(in the rows, 128 means zero)
One hidden turn or mirror swaps the rows below in pairs. Which row is each named row swapped with?
lik: [ 82 118 150 172 166 160 149 152 116 124 120 118 120 157 153 136 135 132
 117 105 134]
zita: [111 134 143 111 163 170 135 125 142 144 161 113 103 108 144 212 129 101
 142 132 123]
gidi: [ 95 105 117 114 134  96 121  97 126 129 139 154 143 128  92 137 164  99
 155 150 136]
depe: [118  73 150 160 163 137 140 137 116 121 144 106 104  84 130 162 136 122
 140 119 147]
zem: [114  57 140 160 157 147 140 136 109 134 146 126 114 108 120 155 164 114
 155 138 157]
Levu: [124  67 140 153 165 122 162 158 127 131 152 119 131 112 113 157 168 114
 152 127 151]
gug: [136 157 116 121 105 117 135 131 129 132 143 154 170 151 115 140 168  91
 109 148 127]
Gibu: [110 135 144 168 107 128 115 126 132  84 119 110 126 110 114 134 152 108
 115  96 134]
zusid: [ 87 151 131 160 109 146 120 118 129  98 118 115 118 116 111 134 131 109
 110  89 132]
kazal: [106 121 138 109 155 175 139 147 136 156 155 113  93 129 152 196 125 104
 143 119 113]
mus: [131 154 123 117 122 137 117 143 139 127 148 144 168 147 112 123 174  92
  97 160 120]
sopu: [118  66 147 157 157 139 136 152 113 130 142 114 118  93 115 158 164 110
 155 126 152]
luzis: [ 98 143 141 153  92 145 108 126 123  94 125 121 131 119 122 137 134  93
 121  91 146]
gima: [ 92 117 142 147 133 175 178 119 124 139 133 127 146 131 179 163 163 131
 130 143 112]
rozo: [ 96 146 146 170 108 139 100 128 130 121 133 134 120 121 127 139 135 119
 101  84 133]
bemo: [118 141 165  95 172 108 122 126 118 125 155 120 157 162 144 172 123  97
 113 135 112]
tafoz: [125 163 113 120 104 123 137 137 132 132 134 157 157 146 114 131 167  81
 106 154 128]
Tozo: [ 92 128 134 145 137 179 181 127 111 132 138 132 138 137 184 152 147 126
 146 134 116]
buzi: [ 98 113 121 135 134  89 121 108 134 149 142 166 124 121  88 134 160 101
 139 154 128]
basev: [129  68 133 154 177 127 133 155 130 138 159 122 111 102 118 152 162 120
 145 149 140]
rulov: [101 106 131 138 143  79 115  95 135 134 135 157 137 113  99 133 153 107
 144 137 135]
pifu: [ 81 154 146 137 132 151 138 110 140 145 114 110 123 133 118 153 127  91
 174  89 124]
gepup: [ 86 123 146 162 165 143 133 172 101 149 124 131 143 169 132 138 130 113
 128 101 122]
gotu: [ 99 134 155 160 100 150 108 124 121  95 127 125 125 107 116 142 133 113
 116  90 129]
Puvip: [125 129 134 103 174 157 161 148 132 165 161 116 110 138 139 193 136  96
 132 153 125]
nebok: [ 86 174 135 133 142 146 138 137 145 155 124 113 110 122 113 140 117  89
 151  96 109]
Depak: [150 158 120 118 110 128 143 111 133 120 129 146 153 158 123 135 169  95
 136 159 133]
goram: [117 124 135 101 166 120 128 106 128  88 123 133 137 158 130 154 110 105
 122 167 133]
fisat: [112 144 117 126  99 132 141 132 121 141 133 163 153 152 110 134 190  94
 102 142 132]
davo: [129 155 113 114 110 121 128 127 121 130 138 144 166 156 105 139 179  84
 129 151 113]
puned: [102 107 129 123 138  87 118  97 141 152 155 154 140 123  97 138 167  96
 149 145 136]
Tudok: [110  64 147 153 174 131 133 145 120 125 154 111 108 109 118 163 147 121
 141 137 158]
zota: [123  82 134 161 174 131 152 152 125 146 148 133 124 106 108 153 178 116
 151 155 149]
Gutis: [135 158 129 124 102 123 146 132 131 125 122 148 156 147 109 128 183  96
 114 156 132]
Sizit: [116 158 152 138  99 147 108 121 137  91 118 106 120 114 121 137 142  91
 114 100 137]
biv: [118 164 109 115 101 146 135 126 130 139 138 149 145 165 123 153 178  94
 111 151 109]
rivu: [ 92 164 138 140 136 152 145 116 154 159 131 109 101 124 122 137 121  89
 162 101 125]
mobe: [112 124 130  99 159 175 136 141 153 146 165 119  95 128 140 193 125  99
 126 147 119]
gak: [131 122 148  98 171 113 115 123 129 107 145 130 148 164 152 163 148 106
 120 173 120]
boz: [129 117 143  86 160 156 154 126 138 150 170 114 119 141 150 198 146 100
 131 152 127]
pemos: [ 99 125 124 158 142 176 174 131 116 113 141 121 150 137 184 165 150 132
 122 127 125]
tasa: [119 120 127 109 163 167 160 134 135 155 165 113 103 122 154 201 132 108
 142 130 121]
vitiv: [134 137 140 103 171 155 148 142 144 162 157 117 107 112 146 192 129  90
 119 146 110]
git: [111  72 154 165 171 146 143 158 133 138 152 107 103 108 120 141 154 124
 127 132 153]
valu: [127 116 161 137 175 128 110 158 130 102 155 114 148 111 165 145 144 116
 116 156  96]
sug: [132 117 124 103 157 160 152 148 126 174 166 132 114 134 141 184 148 100
 135 169 111]
Suto: [ 93 140 139 148 107 167 133 116 122  90 130 107 147 123 131 140 141 109
 113  86 147]
sopa: [ 94 153 154 147  89 152 103 125 129 104 125 122 122 123 122 148 142 109
 107  93 135]
kadaf: [ 98 171 132 131 134 157 141 120 140 166 124 123 111 144 128 142 122  86
 169 111 111]
fozat: [ 97 123 126 124 151  95 114 107 153 150 132 158 141 125  88 135 158 102
 136 159 125]
Rek: [103 148 138 163  96 156 111 124 128  97 126 118 125 124 120 134 126 108
 118  97 146]
nada: [139 158 122 115 107 138 151 130 127 133 133 156 159 151 112 136 171  94
 117 162 109]
sep: [ 98 166 146 130 126 142 143 117 137 147 123 113 105 126 120 157 121  82
 173  96 116]
gifaz: [121 133 123  94 160 164 154 139 142 161 156 126 105 115 137 195 139  93
 121 158 115]
Kos: [126 111 158 140 162 116  96 143 137 109 157 131 143  99 160 135 145 120
 121 169 101]
segit: [133  66 133 139 171 110 152 145 132 129 143 130 119 107 116 150 168 121
 143 157 142]
vazum: [ 84 109 141 167 166 155 148 137 110 119 124 124 119 164 124 111 128 127
 126 143 147]
degum: [134 117 144 147 159 135  94 153 136 101 162 121 151 119 163 147 154 118
 115 171 105]
tori: [ 87 109 126 141 150 181 170 130 107 115 143 134 142 144 176 155 152 131
 130 146 119]
vimes: [128 110 172 145 151 135  99 141 148 115 148 114 142 100 160 146 155 122
 122 171 100]

sopa pairs with Gutis
zota pairs with zita
Levu pairs with mobe
gepup pairs with goram
vitiv pairs with zem
kazal pairs with segit
sep pairs with buzi

One hidden turn or mirror swaps the rows below in pairs. Which row is each named row swapped with?
sofe: [131 101 123 134 148 102 115 115 112 110 117 154 126 162  96 138 104 122
 106 125 177]
based: [105  91 116 135  93 184 101 148  93 121 130 118 145 143  95 141 121 128
 149 132 194]
san: [122 103 135 115 148 105 133 108 126 105 118 104 143 150  78 125 100 120
 111 149 187]
zavo: [117 122 118 122 121 121 125 137 140 105 137 134 118 156 159 128 144 152
 157 116 113]
Miz: [136 114 145 133 150 108 136 114 139 101 125 116 136 138  82 142 113 118
  97 155 190]
Vofig: [ 95  95 122 115 146 104 143 114 135 114 140 120 125 138  72 146 120 136
 109 139 190]
nunef: [107 109 116 138  86 190 111 125 115 103 150  99 132 132 107 150 133 151
 137 124 192]
tamo: [115 124 131  75 157 181 137 121 107 114 127 146 158 106  93 125  96 166
 122 152 111]
nes: [148 102  99 141 100 186 102 129  96 123 149 132 135 108 118 147 126 145
 142 139 189]
pom: [102 142  97  79 139 189 131 122 139  95 125 140 160  93 102 152 117 128
 127 131 127]
nuzet: [109  89 104 144  77 196 109 130 115 107 126 101 129 123 101 138 125 133
 134 112 171]
laguz: [127 109 130 148 156 103 139 116 120 113 131 117 128 140  88 143  92 137
 108 144 191]
kitaf: [121  97 155 123 143 109 148 129 145 112 104 117 116 120  73 140 121 121
 108 153 168]
pafem: [115 128 123  95 151 170 127 107 137 109  88 158 134 104  80 153 121 134
 133 141 104]
dip: [125 113 110 146  88 188 104 132 102 113 147 124 134 115  96 151  96 147
 124 135 186]
bada: [117  98 116 126 136  96 145 109 127 117 134 105 131 149  80 124 114 146
 106 138 184]
fuvar: [114 139 117 130 136 181 115  88 114 130 102 151 177 116  87 144 114 138
 129 153 112]
kan: [116 118 132 132 140 135 132 163 121 105 117 122 147  99 163 101 127 160
 159 148 144]
Kol: [124  90 132 107 143 112 119 100 120 105 109 116 130 160  77 134 104 148
 122 141 191]
kifu: [136  87 145 103 152 121 147 121 129 118 120 106 131 158  94 146  87 117
 124 130 175]
Zaro: [114  74 132 125 152 104 134 111 139 119 125 108 131 147  76 147 121 132
 106 125 167]
malap: [124 119 116 142  67 192 113 133 113 120 143 120 143 129 104 143 113 128
 113 148 185]
Sar: [106 122 142 158 112 137 114 146 136 129 116 121 135 138 150 122 141 153
 158 144 106]
tavus: [135 115 138 138 123 143 151 162 142  97 127 120 139 144 130  99 146 168
 141 151 107]
tudu: [ 93 158 107  93 143 160 127 112 127 109 107 126 164 108 101 135 111 139
 138 106 103]
vero: [ 94 127 139  86 133 165 125 121 120 121  94 129 165  72 105 147 120 128
 119 137 119]
forol: [116 117 129 133 167 108 130  99 104 122 138 119 126 139  79 109  99 133
 108 140 175]
zore: [125 104 111 146  91 180  94 117  81 102 133 131 132 146 117 153 102 114
 137 132 169]
zuvog: [133 104 110 129  82 193  99 151 112 119 134 120 158 134 101 143 122 133
 136 133 194]
roli: [ 81 148 130  90 153 179 138 133 106 119 108 151 138 103  89 149 126 147
 136 143 114]
Rodog: [120 117 142 116 108 134 116 135 136  98  94 130 140 149 145 100 141 149
 179 140 129]
mivor: [108 106 115 127 103 119 139 156 140 112 115 153 141 151 146 125 143 142
 150 162 113]
gipim: [ 99 147 149  87 146 171 105 116 113 106  80 139 143 129  91 134 133 117
 140 129 112]
gopu: [123 112 130 124  97 195 116 128 104 113 157 123 168 132 115 142 104 134
 125 118 201]
mupeg: [100 116 141  74 143 171 124 123 117 127  98 156 164 134  84 146 126 119
 153 138 112]
mer: [ 88 128 137 100 166 173 119 113 110 122  94 144 163 117 105 119 102 162
 130 133 116]
vune: [131 143 113 141 123 123  99 138 125 128 133 142 122 134 159 115 131 163
 155 139 130]
kepil: [137 118 146 142 156 108 137 112 137 134 127 120 114 148  97 130 108 121
 103 141 178]
Silat: [121  92 119 130 135 145 124 150 126 102 113 143 142 112 145 114 130 166
 178 169 122]
dod: [129 108 131 111 106 127 122 148 134 124 107 143 130 152 141 124 153 145
 165 160 112]
kapek: [133 121 122 172 129 119 109 129 142 106 106 152 152 123 127 106 140 147
 156 161 130]
fafo: [112 129 143 122 123 124 121 144 134 102 125 126 122 124 155 125 146 186
 160 159 122]
vogu: [ 95 151 136  94 159 164 133 113 115 138 125 136 169  96  91 139 120 141
 132 143 109]
ton: [121  98 126 118  80 184 102 157 119 113 129 120 127 130 107 124  92 123
 141 109 184]
Beror: [120 110 142 137  70 204 122 138 118 125 122 100 131 128 104 146 127 151
 119 136 162]
Lakan: [118 102 114 137  98 192 103 134 102 108 145 105 145 112  89 153 129 134
 133 121 189]
rozik: [ 97 152 132 101 140 174 144  92 114 101 134 140 147  91  84 164 140 161
 123 129 148]
tigoz: [ 94 131 132 148 108 113 147 139 127 107 160 131 129 117 126 122 157 171
 151 153 149]
pob: [ 89 136 119  83 146 167 116 115 119 104 124 149 134 111 102 161 124 112
 141 108 106]
Rifet: [107 129 127 128 134 113 129 151 158 103 155 109 151 141 154 112 131 157
 137 141 124]
fod: [138 121 122 138  86 201 101 124 111 125 141 123 119 111 101 145 108 121
 129 140 175]
donu: [137 137 119 131 121 137 132 146 145  98 127 132 137 108 142 102 148 176
 168 151 130]
zoze: [130 120 112 124 127 118 123 156 149 105 145 127 149 127 135 135 140 156
 168 134 100]
keve: [ 98 138 148  96 144 180 106 107 122  82  92 139 163 123 102 150 125 127
 121 125 112]
Nule: [108 150 159  93 139 191 121 135 134  96 123 135 141  97 101 118 111 108
 130 105 137]
bam: [139 108 139  99 109 125 161 139 150 132 145 126 131 139 157 127 121 140
 145 152 127]
nafa: [112 105 112 135  73 179 124 136 104 114 161 108 136 120 109 137 110 123
 124 112 180]
ziro: [117 156 112 103 170 168 120 109 103 118 126 152 134 111  88 154 107 118
 143 142 113]
vot: [125  97 129 114 137 104 150 116 132  91 146 132 137 137  97 115  96 123
 120 147 197]
neseg: [137  97 132 116 149 109 147 110 134  97 145 113 130 135  85 141 113 130
 104 112 183]

Zaro pairs with nuzet
rozik pairs with tigoz
zoze pairs with tudu
forol pairs with nes
donu pairs with vogu
mivor pairs with keve
Nule pairs with bam

